Here is a table of points, one per row:
Array([-0.55, -0.39, -0.24, 0.06, -0.61, -0.07, 1.00, -1.40, -0.01, -0.79, 0.23, -0.30, 0.20, -1.38, -0.96, -0.70,
       0.46, -0.49, 1.76, 0.41, 0.32, -1.11, -1.33, 0.13])
Array([-1.67, 0.25, 0.71, -2.47, 0.56, -0.36, 0.43, -1.02, -0.22, 0.56, -1.23, 0.04, 0.46, 1.12, -1.22, -0.60,
       0.29, -0.21, -0.47, -2.92, -0.83, -1.13, 0.11, 1.62])
Array([-0.74, -0.27, 1.30, -0.42, -0.07, -0.45, -0.46, 1.82, 0.43, 0.19, -0.32, -0.87, -0.62, 1.85, 0.19, -0.74,
       -0.17, 0.77, -1.56, -0.13, 0.44, -0.45, 1.62, 1.54])
Array([-0.36, -0.01, -1.25, -1.51, 0.68, 0.09, -1.18, 0.26, -0.14, 1.39, -1.07, -1.03, -1.37, -0.61, 0.95, -0.43,
       0.93, 0.54, 0.62, 1.18, 0.46, -0.19, 0.99, -1.39])
Array([2.80, 0.11, 1.28, 1.30, -0.29, 0.60, -1.08, -0.48, -1.56, -1.01, 0.17, 0.43, 0.17, 0.51, 0.64, -1.96,
       1.35, 0.51, -1.29, -0.53, -0.21, -0.46, 0.10, 0.54])
Array([0.41, -0.16, -1.15, 1.72, -0.71, 0.84, -1.70, -0.12, -0.81, 1.07, -1.51, 0.62, 0.79, -0.88, -0.76, -0.59,
       -1.55, -1.32, -0.40, -0.33, 0.27, 0.84, -0.09, 0.28])
Array([-0.31, -0.07, 0.85, 0.44, 0.58, -0.06, 1.36, 0.11, 0.79, -0.93, -1.02, 0.06, -0.11, 0.03, 2.44, 2.12,
       -1.03, -0.80, -1.81, -0.80, -1.24, 1.43, 1.07, 0.12])
Array([-1.65, -0.56, -0.18, 0.95, -0.35, 0.63, 1.27, -0.12, -0.23, 0.44, -0.02, -0.97, -1.75, 0.22, 0.07, -1.13,
       -1.09, 0.34, -0.76, 1.01, -1.43, -0.57, -0.38, 1.38])
Array([1.67, -2.28, -0.68, -0.60, -0.40, 0.66, -0.71, 1.69, 0.33, -0.79, 1.03, -0.83, 0.55, -0.59, 1.71, -0.60,
       -0.04, 0.42, 0.61, -0.07, -1.23, 0.80, 0.24, 0.36])
Array([0.75, 0.28, -0.83, -1.18, -1.01, -1.59, 1.12, 1.10, -1.42, 0.85, 1.71, -0.04, 1.47, -0.80, 1.30, 0.94,
       -1.31, 0.87, -0.37, 1.48, 1.39, -1.13, -0.24, -0.35])
Array([0.36, 0.52, -1.27, 0.79, -0.47, 1.46, -0.18, -0.05, -0.99, 0.75, 1.25, 1.50, -1.23, 0.36, -0.72, -0.33,
       0.08, 0.37, 0.81, -0.78, -0.67, 1.18, 0.50, -0.07])
Array([0.16, 0.83, -0.02, -0.07, -0.51, -0.87, 0.76, -1.37, -1.33, 1.62, -0.80, 0.95, 2.21, 0.93, 0.11, 1.85,
       1.97, 1.34, -0.45, 0.51, -1.49, 0.14, 0.40, -1.22])
Array([-0.38, -1.57, -1.86, -0.66, 0.02, -1.27, 0.35, -1.27, -0.05, -1.72, -0.48, -0.12, 0.92, -0.19, -1.02, 0.20,
       0.75, 1.05, 0.54, -0.78, -1.12, 0.03, 0.94, 0.16])
Array([-0.69, 1.17, 1.06, 0.20, 1.70, 0.65, -0.49, 0.13, 0.28, -0.20, -0.76, 0.65, -1.16, -0.35, 0.08, -0.91,
       -0.05, 0.86, 0.92, 0.61, 0.55, 1.97, -2.79, 1.41])
Array([-0.88, 0.97, 0.58, -0.19, 1.65, -1.27, -0.91, 0.38, 1.59, 0.22, -1.29, 1.15, -0.20, -1.96, -0.48, 0.54,
       0.53, -0.27, -1.15, 0.96, 0.21, -1.67, -1.13, -0.05])
Array([1.25, 1.94, -0.79, 0.33, -0.83, -1.64, 0.45, -0.51, -0.36, -0.53, -1.05, -1.53, -1.79, 0.31, 0.31, 0.51,
       -1.27, -0.11, 0.32, 0.60, -0.28, 0.35, -0.78, -0.73])
Array([-1.62, -0.61, 0.50, 0.40, -0.17, 1.33, -0.47, 0.82, 1.55, -0.41, 1.70, -0.05, 1.59, 1.95, 0.79, -1.12,
       0.68, -1.38, 0.65, -0.60, -0.69, -0.22, 0.01, -1.32])
Array([-0.34, -1.02, -0.36, 1.54, 1.89, -2.80, 0.00, -1.36, -0.89, 1.48, 0.38, -1.48, -0.70, 0.12, 0.25, 1.60,
       0.53, -0.38, 0.39, -0.83, 2.86, 0.19, -1.63, 0.43])
Array([1.19, 0.69, -0.77, 0.88, 2.00, 0.07, 1.79, 0.86, 0.13, -0.46, -0.95, -1.20, -0.16, 0.91, 0.76, -0.70,
       0.54, -1.35, 1.16, 0.16, 0.60, -0.88, 0.04, -0.67])
Array([-1.60, 0.07, 0.32, -0.13, -1.41, 1.78, 0.59, 0.44, 0.15, -0.27, -0.35, 0.55, 0.02, -0.46, 1.25, -0.84,
       -0.79, 0.47, -0.62, 0.02, -1.03, -0.88, -1.69, -1.95])
Array([1.05, -0.26, 1.77, 1.79, -0.91, -0.75, -1.65, 0.37, 0.69, -0.16, 0.16, -0.09, 1.79, -0.11, -1.36, 0.51,
       -0.61, -0.03, -0.10, -0.24, -1.24, 1.18, 0.45, -0.56])
Array([1.41, -1.45, 0.61, -0.54, -0.35, 1.59, 0.85, 1.55, 0.63, -0.79, -1.49, 1.17, 1.09, 0.25, -0.82, 0.85,
       -1.21, 1.25, 0.68, 0.45, 0.59, -0.42, -0.05, -0.28])
Array([0.15, 0.85, 0.51, -0.63, 0.77, 0.88, 0.88, -0.83, 0.63, -0.22, 0.82, -1.24, 1.43, -0.80, 1.26, -0.32,
       -2.06, -0.27, -0.53, -0.29, 1.24, 0.59, 0.66, -0.16])
Array([-0.25, -0.55, 0.15, 0.20, -1.08, 2.84, -0.97, 0.51, -0.57, 0.21, 1.20, -2.05, 0.63, -0.12, -1.37, 1.45,
       2.50, 0.03, -0.12, 1.77, -0.45, 0.52, -0.19, 0.88])
Array([-1.74, 2.75, -0.79, -0.29, 1.03, -0.47, -0.36, -1.41, -0.88, -0.96, 0.37, 1.13, 1.74, -0.67, -0.18, 0.71,
       0.34, 0.15, 1.62, 0.90, -0.10, -0.15, 1.27, 0.64])
Array([1.33, 1.23, 0.35, 0.41, -1.03, 0.75, -2.15, -0.53, 0.85, -0.19, 0.73, 0.14, -0.77, 1.68, 0.80, 0.65,
       0.02, 0.71, 2.05, -0.99, 0.73, -1.76, 1.37, -0.05])
There is one direction along which these points spread out most. For each point below, how far along it does it lie, from 0 to 99? The average is 50, and the first point in the table lies past the average. One standard deviation of the points above along it is 16.
Array([1.36, -1.69, 1.08, -0.14, -0.49, 2.01, -1.21, -1.85, 0.12, 0.47, 1.12, -1.36, -0.88, 1.27, -1.01, 0.94,
       -0.49, 0.26, -2.28, -0.53, 0.18, 1.46, 0.57, -1.18]) 30
Array([-0.79, -1.51, 0.86, -0.04, -0.58, -0.91, -0.10, 1.52, -0.94, -0.67, -0.43, 0.10, -2.35, -0.98, -0.06, 0.59,
       -0.47, 0.05, 1.08, -0.53, 0.09, -0.30, 1.46, 0.04]) 50
Array([0.92, -1.06, -0.32, -1.40, 1.17, -0.69, 0.94, -1.68, -0.29, 0.29, 0.86, 1.66, -0.82, 0.46, 0.82, -0.36,
       -0.67, -1.43, -0.98, 0.74, 0.32, -0.92, 0.34, 0.46]) 61
Array([-1.46, -0.49, 0.12, -0.43, 0.17, -0.79, 0.93, 0.68, -0.54, -1.08, -0.98, 2.09, 0.45, -0.73, 0.75, -1.30,
       -0.67, 0.30, -0.35, -0.62, 0.65, 1.27, -1.32, 0.35]) 57
Array([-0.20, 1.42, -2.12, -1.27, -0.77, -0.28, -0.85, 0.52, 0.26, -0.11, -0.13, -0.46, -0.23, 0.05, -1.00, 0.73,
       -0.54, -1.52, -1.58, -0.53, 3.29, 1.21, -0.87, 0.33]) 66
Array([0.83, -0.06, -0.79, 2.45, -0.39, 0.73, 1.16, 0.32, 1.80, 0.35, 0.03, -0.14, -0.23, -1.20, -0.05, -0.09,
       1.03, 0.69, 0.69, -2.11, 1.06, -0.54, 0.32, 1.49]) 48
Array([-0.39, 0.80, 0.22, 0.95, 0.09, -0.76, -1.00, -0.27, -0.30, 0.34, -0.18, 1.01, 0.11, 0.05, -2.17, -1.28,
       0.27, 0.90, -0.74, 1.51, 0.33, 0.17, 0.48, -1.32]) 54
Array([0.14, -0.68, 0.90, -1.39, -1.89, -1.31, 0.88, -0.36, 0.46, 0.76, 0.93, 0.69, -0.42, 1.05, -0.53, -0.30,
       1.67, -2.05, 2.32, 1.41, -1.02, 0.87, 0.80, 0.14]) 46
Array([-0.14, 0.80, 0.23, -1.05, 2.01, -0.57, 0.70, 1.56, 0.82, 0.31, 1.40, -0.16, -0.83, -1.28, -0.75, 0.11,
       0.09, -0.25, -0.64, -0.13, -2.56, -1.42, -1.25, -1.00]) 56
